In the data rows, zero lies at 4.5, halfway between 4 and 5.
Here are some numbered points:
tensor([3., 7., 3., 7., 3., 4., 6., 3., 3., 4., 3., 5., 7., 0., 5., 2., 3., 7.,
        6., 7., 6., 3., 6., 4.]) 0
tensor([2., 5., 4., 5., 6., 6., 4., 4., 4., 4., 6., 2., 4., 2., 5., 5., 6., 2.,
        4., 5., 1., 5., 4., 5.]) 1
tensor([6., 1., 5., 0., 7., 5., 3., 7., 7., 5., 4., 4., 4., 9., 4., 8., 3., 3.,
        3., 0., 0., 9., 4., 5.]) 2
tensor([1., 3., 3., 7., 9., 6., 1., 6., 3., 3., 4., 0., 2., 2., 8., 4., 5., 1.,
        0., 4., 1., 2., 1., 5.]) 3
tensor([1., 7., 2., 4., 6., 5., 3., 5., 3., 2., 3., 2., 6., 0., 7., 2., 0., 7.,
        3., 5., 3., 7., 4., 6.]) 4
tensor([4., 5., 4., 3., 4., 5., 6., 4., 6., 2., 6., 5., 5., 4., 4., 3., 2., 6.,
        5., 7., 3., 3., 6., 4.]) 5
tensor([4., 5., 6., 9., 4., 3., 4., 5., 1., 7., 4., 3., 4., 2., 5., 4., 9., 4.,
        5., 3., 9., 7., 4., 3.]) 6
tensor([3., 3., 5., 9., 8., 6., 4., 2., 2., 5., 4., 2., 4., 0., 5., 5., 9., 0.,
        3., 6., 0., 3., 3., 6.]) 7
tensor([1., 7., 2., 4., 8., 5., 3., 5., 4., 2., 2., 3., 6., 0., 7., 2., 0., 6.,
        3., 5., 3., 6., 4., 6.]) 8
tensor([4., 7., 2., 6., 4., 3., 5., 5., 3., 4., 1., 5., 7., 0., 6., 4., 2., 6.,
        5., 4., 8., 6., 6., 5.]) 9
tensor([3., 3., 5., 9., 9., 6., 3., 2., 1., 4., 4., 3., 4., 0., 5., 4., 9., 0.,
        3., 6., 0., 3., 3., 6.]) 10
tensor([5., 3., 5., 6., 5., 7., 3., 2., 4., 2., 5., 4., 3., 4., 6., 3., 8., 4.,
        4., 5., 1., 3., 2., 6.]) 11
tensor([5., 6., 4., 2., 4., 6., 6., 3., 6., 1., 5., 6., 6., 4., 4., 4., 1., 5.,
        5., 6., 2., 3., 7., 6.]) 12
tensor([8., 4., 6., 5., 2., 1., 7., 6., 5., 9., 5., 6., 4., 9., 0., 8., 4., 4.,
        6., 3., 9., 2., 6., 2.]) 13
tensor([4., 3., 4., 3., 5., 4., 4., 7., 6., 5., 4., 2., 3., 7., 6., 4., 3., 2.,
        3., 4., 3., 4., 3., 3.]) 14
tensor([8., 2., 6., 1., 6., 7., 4., 5., 7., 3., 4., 7., 5., 8., 4., 6., 5., 4.,
        3., 4., 0., 5., 5., 6.]) 15
tensor([6., 1., 4., 6., 3., 4., 6., 7., 5., 7., 8., 5., 2., 8., 3., 8., 6., 4.,
        7., 2., 5., 3., 7., 2.]) 16
tensor([5., 6., 5., 0., 2., 4., 7., 4., 7., 4., 4., 6., 7., 6., 2., 5., 0., 7.,
        7., 5., 4., 5., 8., 4.]) 17
tensor([2., 6., 4., 6., 6., 5., 5., 4., 3., 5., 6., 2., 4., 1., 5., 4., 6., 3.,
        4., 5., 1., 5., 5., 5.]) 18
tensor([5., 5., 4., 3., 1., 4., 6., 6., 6., 5., 6., 5., 4., 7., 4., 4., 1., 7.,
        5., 4., 6., 4., 5., 3.]) 19
tensor([5., 6., 6., 2., 5., 4., 3., 6., 5., 4., 2., 6., 7., 3., 5., 6., 5., 7.,
        3., 3., 5., 9., 6., 5.]) 20
tensor([8., 4., 5., 4., 4., 2., 5., 5., 4., 6., 3., 8., 5., 7., 3., 6., 7., 5.,
        4., 4., 9., 5., 5., 4.]) 21
tensor([2., 6., 5., 0., 3., 2., 4., 7., 6., 4., 4., 3., 6., 5., 4., 5., 2., 8.,
        6., 2., 4., 9., 7., 3.]) 22
Which three points above are nearest to each new point? Their numbers follow each, nearest first.
tensor([4., 6., 5., 4., 1., 1., 5., 6., 6., 6., 6., 4., 4., 6., 5., 3., 1., 7.,
        5., 3., 9., 7., 5., 2.]) : 19 22 17
tensor([9., 4., 6., 7., 4., 5., 6., 4., 4., 4., 4., 7., 5., 5., 3., 5., 9., 4.,
        5., 4., 7., 3., 5., 4.]) : 21 6 16
tensor([9., 5., 5., 4., 4., 3., 5., 5., 5., 6., 3., 8., 5., 7., 3., 6., 6., 5.,
        4., 5., 9., 5., 5., 4.]) : 21 13 19
tensor([5., 6., 5., 3., 5., 3., 1., 3., 4., 4., 4., 5., 3., 4., 5., 3., 7., 6.,
        4., 4., 8., 8., 3., 7.]) : 20 21 6
tensor([5., 2., 4., 5., 6., 4., 4., 5., 5., 6., 4., 3., 5., 6., 5., 4., 3., 3.,
        3., 3., 4., 4., 2., 5.]) : 14 1 11
tensor([4., 3., 5., 6., 6., 7., 2., 2., 3., 2., 5., 5., 3., 2., 7., 3., 8., 3.,
        3., 6., 1., 4., 1., 7.]) : 11 10 1
tensor([8., 3., 7., 7., 4., 3., 5., 5., 5., 7., 4., 7., 4., 8., 4., 6., 9., 3.,
        5., 2., 9., 5., 3., 4.]) : 21 13 6
tensor([1., 4., 5., 0., 2., 4., 4., 6., 8., 5., 6., 3., 5., 7., 3., 5., 0., 6.,
        7., 2., 3., 8., 7., 3.]) : 22 17 19
tensor([5., 5., 6., 2., 6., 3., 3., 6., 4., 5., 2., 5., 6., 4., 5., 6., 5., 6.,
        3., 2., 5., 9., 6., 5.]) : 20 22 21
tensor([1., 4., 5., 9., 4., 3., 4., 5., 3., 5., 5., 1., 3., 2., 6., 4., 9., 2.,
        4., 3., 6., 6., 3., 4.]) : 6 18 1
tensor([4., 4., 5., 4., 4., 4., 2., 3., 5., 6., 7., 3., 1., 7., 5., 4., 5., 3.,
        3., 6., 6., 3., 2., 5.]) : 14 11 1
tensor([5., 3., 6., 1., 6., 6., 6., 5., 6., 3., 6., 4., 5., 8., 2., 7., 3., 3.,
        6., 4., 0., 5., 6., 5.]) : 15 2 12
tensor([2., 6., 4., 3., 1., 3., 4., 6., 6., 6., 6., 3., 4., 7., 5., 5., 1., 6.,
        6., 3., 9., 7., 4., 2.]) : 19 22 14
tensor([4., 5., 4., 2., 6., 4., 1., 3., 4., 4., 3., 6., 3., 4., 6., 3., 6., 6.,
        4., 4., 5., 8., 3., 8.]) : 20 11 1
tensor([9., 4., 6., 3., 5., 4., 5., 5., 5., 6., 4., 8., 5., 7., 3., 6., 6., 6.,
        4., 3., 7., 6., 6., 4.]) : 21 20 19
